Each path is a new rotation, seen through one point. The rows after it are directions, each followed by how far the rotation turns it, in degrees each step (0 if it stays put).
Each turn is a multiple of 5 degrees from 10 to 175, or 0.
Path 1:
[-0.99 -2.81 -0.16  5.23  0.86 -0.99  1.11 -0.28 -0.09  0.85  2.40  0.70
  2.57 -0.45  2.57 -0.34  0.98  0.42 -1.09  1.36]
[ 3.69 -0.64  1.05  3.99 -1.90 -0.52 -0.74  0.39 -1.47  0.78 -1.19  0.11
  0.09 -0.93  3.15 -0.60 -1.50  2.36 -2.08  0.89]
[ 0.67 -3.91  0.85  3.02 -0.93  0.47  0.28 -0.34 -1.35  0.09  0.64  1.57
  3.87 -0.47 -0.33 -2.00  0.10 -1.14 -2.76  2.03]
[ 2.16  0.12  0.08  3.22 -0.69 -1.89  1.38  0.73 -1.47  3.60  0.02  0.95
  1.54 -1.85  0.96 -1.97  0.93  3.01 -2.09 -0.71]
[ 0.40 -0.58 -0.35  3.80 -2.30  1.87  0.10  0.53  1.45 -0.06  0.42 -0.36
  4.32 -1.19  1.29 -0.08 -1.22  0.47 -3.64  1.04]
[ 1.03  0.81 -1.29  4.12 -2.08  0.11 -0.13 -0.10 -2.69  1.46 -0.52  2.67
  1.50 -0.68 -0.77 -3.71 -1.49  1.61 -0.48  0.90]
[ 0.26 -0.17 -2.00  3.81 -2.08 -0.49  1.83  1.43 -0.93  0.55  3.01  0.54
  3.25 -0.92  2.48 -0.04  1.29 -1.70 -1.75  0.49]
[ 0.60 -0.01 -0.36  6.39 -0.28 -0.33 -0.13 -0.22 -0.24  0.20  0.02  0.91
  0.79 -0.30  2.03 -0.85 -1.91  3.44  0.27  0.62]
[ 2.10 -1.93 -0.46  2.98 -2.94  0.30 -0.62 -0.06 -2.35 -0.20  0.83  1.25
  1.28 -0.13  2.98 -1.17 -0.67 -2.15 -2.26  2.67]
[ 1.21 -2.94  0.78  4.88  0.74 -2.31  1.69  0.39 -1.96  0.80  0.58  1.31
  2.33 -0.89 -0.03 -1.49  0.84  1.86 -0.23  0.14]
[ 1.78 -0.94  0.84  2.94 -1.50  0.26 -0.12 -0.10  0.30  2.49  0.38 -0.54
  1.56 -1.13  3.93 -0.17 -0.15  0.99 -4.37  1.27]
[ 1.86 -2.30  0.40  3.88 -1.61  0.67 -0.26  0.44 -1.12 -0.53 -1.56  1.43
  3.57 -1.19 -1.72 -2.07 -1.55  1.89 -1.51  0.74]
[ 0.29  0.56 -0.63  2.41 -1.64 -0.38  1.40 -0.06 -1.78  4.11  1.71  1.53
  2.51 -1.05  1.05 -2.76  0.99 -0.38 -3.19  0.68]
[ 1.10  0.09 -1.64  5.07 -1.94 -0.24  0.72  1.83  0.75 -0.47  0.27  0.20
  3.57 -1.90  0.74  0.54 -0.58  2.65 -1.09 -0.69]
[ 0.03  0.99 -0.57  4.42 -2.14  1.66 -0.42 -1.35 -1.50  1.27  0.90  1.61
  1.22  0.57  2.07 -2.81 -2.24 -0.43 -1.63  2.25]
[ 2.08 -2.05 -2.30  4.10 -2.12 -1.73  0.80  2.00 -2.68 -0.53  1.21  2.10
  2.20 -1.31  0.80 -0.52  0.76 -0.17  0.25  0.41]
[-0.09 -0.54  1.31  5.66  0.73 -0.39  1.25 -0.75 -0.34  1.61  1.82 -0.27
  1.14  0.29  3.56 -0.79 -0.43  0.91 -1.62  1.17]
[ 3.37 -2.92 -0.59  3.16 -2.76 -0.22 -1.70  0.53 -1.27 -0.41 -1.34  1.13
  1.15 -1.37  2.00 -0.45 -0.95  1.59 -1.94  1.93]
[ 0.79 -2.09  2.17  3.62  0.09 -0.41  2.05 -0.46 -2.39  1.53  1.20  1.10
  3.26  0.06 -0.19 -2.79  0.28 -0.85 -2.43  1.04]
[ 1.90 -1.12 -1.39  2.86 -1.54 -1.16  0.11  1.20  0.10  2.83 -0.11  0.90
  2.01 -2.64  1.98 -0.23  1.14  3.18 -2.88 -0.18]
[ 0.91  0.48  1.33  4.33 -1.87  2.19  0.71 -0.05 -0.13 -0.20 -0.04 -0.27
  3.73  0.05  0.06 -1.66 -2.58  0.31 -2.98  0.98]
[ 0.53 -0.59 -3.20  2.99 -2.43 -0.51 -0.50  0.43 -2.20  2.25  0.47  3.20
  1.77 -1.41  0.15 -2.86  0.32  1.04 -1.00  1.17]
[ 0.70  1.16 -0.25  5.16 -1.30 -0.50  2.63  1.44 -0.79 -0.01  2.20 -0.54
  3.12 -0.29  2.18  0.04 -0.16 -0.22 -1.44 -0.75]
[ 0.10 -1.35 -1.63  5.31 -1.26  0.30 -1.86 -0.85 -0.22  0.59 -0.14  1.86
  0.37 -0.80  2.68 -1.29 -1.77  2.58 -0.56  2.36]
[ 3.02 -1.48  0.86  3.62 -2.15 -0.65  1.18  0.89 -3.70 -0.74  1.03  0.97
  1.72  0.33  1.53 -1.45 -0.32 -2.16 -1.37  1.19]
[-0.19 -3.36 -0.26  4.68  0.99 -1.81  0.50 -0.39 -0.13  2.20  1.28  1.51
  1.97 -1.39  1.84 -0.83  1.35  2.31 -1.07  1.04]
[ 3.78 -0.30  1.78  3.20 -2.44  0.34  0.20  0.42 -0.98  0.85 -0.71 -0.85
  1.38 -0.91  2.68 -0.34 -1.58  1.13 -3.72  0.60]
[-0.02 -3.12 -0.16  3.34 -1.01  0.62 -0.29 -0.40 -0.97  0.81 -0.14  2.44
  3.87 -1.15 -1.51 -2.77 -0.28  0.61 -2.02  1.88]
Directions:
[-0.23  0.29  0.71 -0.15  0.00 -0.02  0.66 -0.71  0.58 -0.02 -1.17  1.84
 -0.02 -0.99  0.62  0.70 -0.31 -0.99  0.44 -0.84] => 0
[-0.42  0.34 -0.14  0.39  0.88 -1.01  1.13  0.53  0.73  0.83  0.88 -0.62
  0.17 -0.39  0.79  0.94  1.14  0.67 -0.02 -0.95] => 115
[-0.70  1.11 -1.41  1.04 -0.40  0.03 -0.07  0.17 -0.34 -0.85  0.87  0.35
 -0.58  0.50  0.70  0.27 -0.41 -0.59  1.46  0.13] => 45
[-1.00  0.42  0.16  0.34  0.95 -0.05 -0.37 -1.20 -0.07  1.59 -0.06  0.62
 -1.00  0.26  0.10 -1.22 -0.20  0.97  0.28  0.43] => 160
Path 2:
[ 0.34  0.92  0.39 -2.10 -2.07 -0.01 -3.15 -0.28  4.27  1.16  1.62 -1.12
 -1.38 -1.12  0.03  3.41  1.35  0.01  2.60  0.75]
[-1.05 -0.84  3.04 -0.19 -1.85  0.35 -3.00  0.70  2.02  1.73  0.56 -0.38
 -1.41  2.01  1.12  0.32  0.22 -1.77  5.05  0.11]
[ 2.01 -0.55  1.53 -2.04 -2.38  0.12 -0.92  1.78  1.69  3.40  1.63  0.32
  1.85  3.39 -0.23  0.89  2.68 -1.63  1.85 -0.35]
[ 3.03 -1.96  1.01 -2.54 -1.67 -1.51 -0.71 -1.23 -0.43  3.14  2.06 -3.22
 -0.26  0.40  1.43 -0.23  1.37 -1.59  2.90  0.87]
[ 3.74  1.21  1.15 -2.13 -0.30 -0.20 -0.98 -1.00  2.29  2.23  0.86 -2.32
 -0.83  0.48 -0.33  4.15 -0.99 -1.89  1.88 -0.41]
[ 0.93 -1.88  1.48  0.72 -0.71  0.17 -0.48 -0.04  2.50  3.41 -1.28 -1.44
 -1.89  0.99  1.39  1.18 -1.30 -3.06  3.28 -2.75]
[ 1.33 -2.06  0.38 -0.52 -0.58 -1.16  0.29  2.50  3.69  3.77  1.49 -0.64
  1.87 -0.17 -0.69  2.05  1.38 -0.91  1.32 -2.92]
[ 1.28 -1.73  2.80  0.03 -0.27 -2.44 -1.65  1.71  0.82  3.88  2.11 -2.93
 -0.76 -2.73  1.61  0.16  1.03  0.11  1.83 -0.19]
[ 2.86  1.21  1.90 -0.83 -1.28 -1.95 -1.63  3.30  2.29  2.13  0.66 -0.51
 -1.32 -0.35  1.26  3.78 -0.86 -0.55  0.80  1.46]
[ 0.56 -1.36 -0.10 -0.20 -3.48 -0.85 -1.61  1.41  3.09  2.96 -0.53 -0.25
 -3.39  0.42  3.00 -0.03  0.07 -2.35  1.30  0.15]
[ 0.19 -1.27 -1.14 -2.22 -2.52 -1.58 -2.01  1.37  5.09  0.87  2.64 -1.05
 -0.19  0.85 -0.48  1.03  1.70 -0.23  1.95 -0.62]
[ 0.19 -0.30  3.11 -1.24 -1.54 -0.29 -3.83 -0.13  1.56  1.75  1.44 -2.86
 -1.45  0.06  0.84 -0.04  2.40  0.77  3.87 -0.33]
[ 2.29  0.38  2.52 -1.76 -1.54 -0.10 -1.58  1.90  1.13  1.73 -0.19  0.40
  0.75  2.28  0.44  3.39  1.21 -0.75  4.13  1.58]
[ 1.39 -1.47  0.78 -1.69 -2.85  0.71 -0.48 -0.71  0.57  4.74  0.78 -0.47
 -0.60  1.09  1.76  0.32  1.32 -3.63  2.16  0.86]
[ 2.40 -1.17  0.04 -2.46 -0.75 -1.46 -0.47 -0.67  2.81  1.99  3.64 -2.53
  0.37  1.53 -1.12  1.47 -1.09 -2.74  1.89 -0.66]
[ 2.89 -0.34  2.84 -0.49  0.00 -0.25 -1.81 -0.78  1.75  2.91  0.14 -3.67
 -2.09  0.48  0.27  0.67  0.20 -1.13  1.99 -3.45]
[ 2.77 -1.91  1.13 -0.28 -0.02 -1.42  0.18  2.56  2.41  2.54 -1.46 -0.73
  0.86  0.37  0.97  3.65  0.19 -0.34  3.38 -1.81]
[ 0.40 -1.97  1.00 -0.02 -1.35 -0.39 -0.48  1.09  2.03  5.63  1.07 -0.51
 -0.37 -3.19  1.78  1.48  1.35 -1.71  1.07 -0.32]
[ 0.74 -0.57  1.66 -0.61 -0.85 -2.81 -1.69  2.79  2.97  2.13  3.86 -1.26
 -0.52 -0.75  0.21  1.81 -1.98 -1.60  1.43  0.89]
[ 1.92  1.01  2.59 -0.20 -2.29 -1.21 -3.07  2.31  2.65  2.57  0.38 -1.48
 -3.39  1.19  1.91 -0.16  0.59 -0.67 -0.08 -1.07]
[ 2.12 -1.92 -0.83 -1.63 -2.82 -2.28 -1.40  2.61  3.47  0.65 -0.75 -0.92
 -1.07  1.55  1.90  1.54  1.55  0.46  3.03  0.19]
[-0.25 -0.77  0.30 -1.93 -2.71  0.59 -2.64 -1.03  3.10  2.69  1.10 -1.34
 -1.17 -1.73  0.82  1.54  3.19 -0.45  2.87  0.77]
[-0.30 -0.36  2.77 -1.16 -1.07 -0.35 -2.58  0.72  2.00  1.00  2.46 -0.66
  0.04  1.61 -0.35  1.99 -0.48 -1.59  4.98  1.46]
[ 2.18  0.54  3.30 -1.11 -2.21  0.97 -1.80  0.93  0.85  4.03  0.87 -0.37
 -0.20  3.24  0.49 -0.05  1.87 -2.38  1.49 -0.89]
[ 3.82 -2.68 -0.27 -2.43 -1.56 -2.01  0.49  0.37  0.76  2.49  0.90 -2.53
  0.72  2.18  1.19  0.64  0.70 -1.80  2.76  0.01]
[ 2.87  0.02  0.67 -2.01 -0.71  0.08 -1.12 -2.25  2.26  3.47  1.07 -3.21
 -1.28 -1.86  0.06  2.96  0.88 -1.54  1.41 -1.07]
[ 1.04 -1.40  2.18  0.55  0.62 -0.80 -0.83  0.84  2.95  2.13 -0.12 -1.56
 -0.98  0.10  0.29  2.93 -2.47 -2.14  4.30 -1.67]
[ 0.91 -1.11  2.15  0.61 -1.04 -0.06 -0.77  3.00  3.01  4.94  0.47  0.11
  0.23  0.09  0.48  1.25  1.48 -1.43  0.46 -3.12]
Directions:
[ 0.35  1.07  1.34  0.77  0.24  0.50 -0.42  0.71 -0.20 -0.31 -1.41  0.56
 -0.77  1.27  0.32  0.49 -0.81 -0.09  0.31 -0.38] => 100
[ 1.28 -0.30  0.34  0.37 -0.25  0.71  0.64 -0.02 -0.27 -1.40  1.24  1.35
 -0.71 -0.81  0.35 -0.13  0.44 -0.20  0.49 -0.65] => 0
